[29 -48 33 37 1 -12 -6 -45 22 3 -4 -27]
[25 11 57 55 -1 -5 -1 4 -8 19 -4 22]
[17 -90 2 -5 7 -18 10 -31 15 -13 -19 -66]
[-4 81 -52 -36 32 -7 39 27 24 50 39 52]
[39 17 9 11 52 -4 12 -36 72 26 50 19]
[-11 2 -42 -49 14 5 -20 -13 12 2 -4 -21]
[28 -52 25 25 6 -24 11 -24 14 2 -8 -25]
[29 105 14 56 45 2 20 25 42 89 51 79]
[-16 -70 -20 -37 -13 3 -19 -18 -22 -47 -28 -52]
[38 56 -71 -44 97 -24 3 -35 80 83 56 39]
[15 -13 34 48 9 20 24 -8 -7 11 40 4]
[19 47 37 51 -13 -2 -3 29 -6 19 15 43]
[-41 -33 -15 -42 -52 10 -55 28 -51 -71 -40 -58]
[-22 9 24 22 -41 13 -12 47 -51 -38 -30 0]
[14 50 -73 -47 56 -1 -21 -29 57 62 58 30]
[-34 23 22 -3 -37 23 11 55 -53 -30 -18 -22]
[-19 -58 -19 -45 -47 15 -38 11 -36 -60 -53 -46]
[-10 -78 79 46 -41 -8 23 -4 -51 -45 -41 -37]
[5 24 57 46 -12 -8 22 31 2 22 0 31]
[-26 24 37 -13 -38 15 -2 53 -43 -33 -18 21]
[16 64 -74 -53 78 -10 -10 -30 80 73 44 33]
[12 76 8 32 -8 15 7 25 -9 24 14 51]
[2 33 41 51 -15 1 39 10 -8 34 8 30]
[-25 -65 -27 -52 -33 8 -24 3 -12 -52 -36 -58]
[8 87 -49 -21 23 2 -22 28 17 35 35 47]
[-53 -36 -15 -36 -55 17 -24 24 -67 -77 -48 -43]
[-15 96 -36 -6 30 16 -24 28 15 49 36 49]
[16 -3 -41 -38 38 -13 -17 -58 40 19 10 -2]
[11 -122 55 21 -34 -22 15 -31 -34 -60 -35 -57]
[-15 63 6 25 0 13 28 34 -6 18 20 49]
[-27 -34 49 47 -54 8 11 25 -52 -47 -39 -20]
[44 10 14 45 64 -16 20 -28 67 61 44 22]
[27 9 -6 1 48 -19 17 -45 53 45 36 2]
[13 -53 22 8 -12 -22 14 -42 28 -16 7 -25]
[-23 -60 -26 -33 -25 8 -29 0 -43 -57 -39 -59]
[34 44 15 49 54 -18 27 -21 48 79 33 43]
[8 0 -58 -46 29 7 -10 -18 24 4 13 13]
[15 -1 38 59 3 -5 33 -8 5 17 4 8]
[26 -15 48 46 21 -4 22 -14 2 11 -9 16]
[34 64 25 44 47 -13 33 3 42 84 46 66]
[24 -29 54 55 -14 -14 29 -13 4 5 0 -18]
[44 60 -58 -26 76 -39 -1 -40 83 81 68 40]
[-17 -92 75 39 -58 -13 25 -5 -35 -54 -46 -24]
[17 -82 9 12 -3 -4 -6 -35 46 -30 -17 -46]
[-1 90 -80 -39 33 14 -19 8 22 60 49 43]
[-9 96 -41 -20 15 18 -6 21 12 31 29 54]
[-5 48 12 49 -8 1 1 19 -14 16 20 30]
[51 -38 42 23 10 -18 24 -33 12 -1 -2 -16]
[40 68 -53 -36 100 -13 15 -68 89 103 68 46]
[-14 -44 75 46 -47 0 27 20 -43 -33 -28 -18]
[-39 -127 25 -23 -45 -4 -3 -23 -59 -88 -60 -97]
[12 85 -66 -50 46 7 -18 2 48 62 47 35]
[-50 -41 12 -13 -76 11 -35 40 -81 -85 -58 -29]
[-51 -38 -13 -39 -73 13 -20 45 -85 -101 -50 -33]
[-16 91 -21 20 6 -2 0 23 -8 25 18 53]
[-18 76 -13 -5 19 15 -10 36 -11 30 -19 55]
[-31 -47 -17 -46 -67 20 -51 17 -40 -70 -39 -59]
[-28 12 -8 -15 -38 11 -14 44 -40 -36 -9 4]

[-51 -44 53 25 -101 -9 -2 46 -95 -116 -72 -45] 0
[-53 -54 34 -16 -83 7 -22 49 -78 -95 -64 -41] 0
[-1 -79 -19 -32 -11 1 -7 -26 6 -30 -26 -47] 0
[39 -2 -15 -11 52 -9 12 -40 51 56 37 4] 1
[-43 -61 13 -43 -76 4 -26 36 -68 -83 -43 -57] 0
[1 76 -68 -37 59 9 -13 11 38 53 51 43] 0
[-22 28 -41 -42 -22 14 -24 33 -26 -21 -9 -6] 1
[1 86 -86 -35 67 1 -14 -3 46 59 45 42] 0
[42 47 29 45 0 -6 11 26 -10 21 21 46] 0
[-41 -52 42 15 -98 14 -2 53 -73 -94 -65 -43] 0
[-5 89 -15 6 25 7 30 40 15 31 28 52] 0
[18 119 6 70 52 -2 22 21 27 84 54 86] 1
[12 -76 -1 -12 -14 -5 -2 -30 17 -15 -13 -45] 0
[2 -124 55 15 -35 -16 17 -17 -42 -61 -42 -51] 1
[4 -87 -12 -34 -14 -7 -3 -18 -9 -37 -17 -58] 0
[39 41 -66 -29 95 -14 5 -56 97 103 73 32] 0
[33 111 22 54 43 3 38 5 26 75 51 69] 1
[-1 -109 61 34 -34 -5 19 -10 -54 -50 -56 -56] 1
[16 70 -50 -56 72 -4 -11 -39 76 76 59 39] 0
[-29 -67 -15 -61 -17 -15 -29 -24 -15 -40 -44 -49] 0
[-28 21 -16 -15 -28 17 -20 33 -30 -33 3 4] 1
[39 61 23 56 59 0 35 -5 59 78 44 62] 1
[-24 18 -51 -56 -1 4 -34 1 8 -8 -1 -9] 1
[-55 -48 20 -14 -102 15 -24 46 -74 -88 -79 -37] 0
[-13 -12 45 51 -40 9 -4 30 -62 -47 -37 18] 1
[0 -74 76 49 -44 -2 18 -1 -46 -51 -58 -42] 1
[-4 127 -11 27 47 9 10 26 36 76 47 92] 1
[26 -21 -25 -23 42 13 -4 -67 64 37 23 -8] 1
[-27 28 -33 -38 -7 15 -23 19 -9 -25 -8 -11] 1
[3 -125 35 -6 -36 -10 10 -40 -34 -73 -57 -80] 1
[35 -8 -21 -6 49 -12 6 -42 52 37 27 -4] 1
[-18 -78 -26 -36 -19 7 -23 -14 -28 -58 -37 -54] 0
[-15 -5 -42 -39 11 25 -6 -18 21 29 9 -10] 1
[29 -33 40 40 13 -11 21 -29 16 2 1 -9] 0
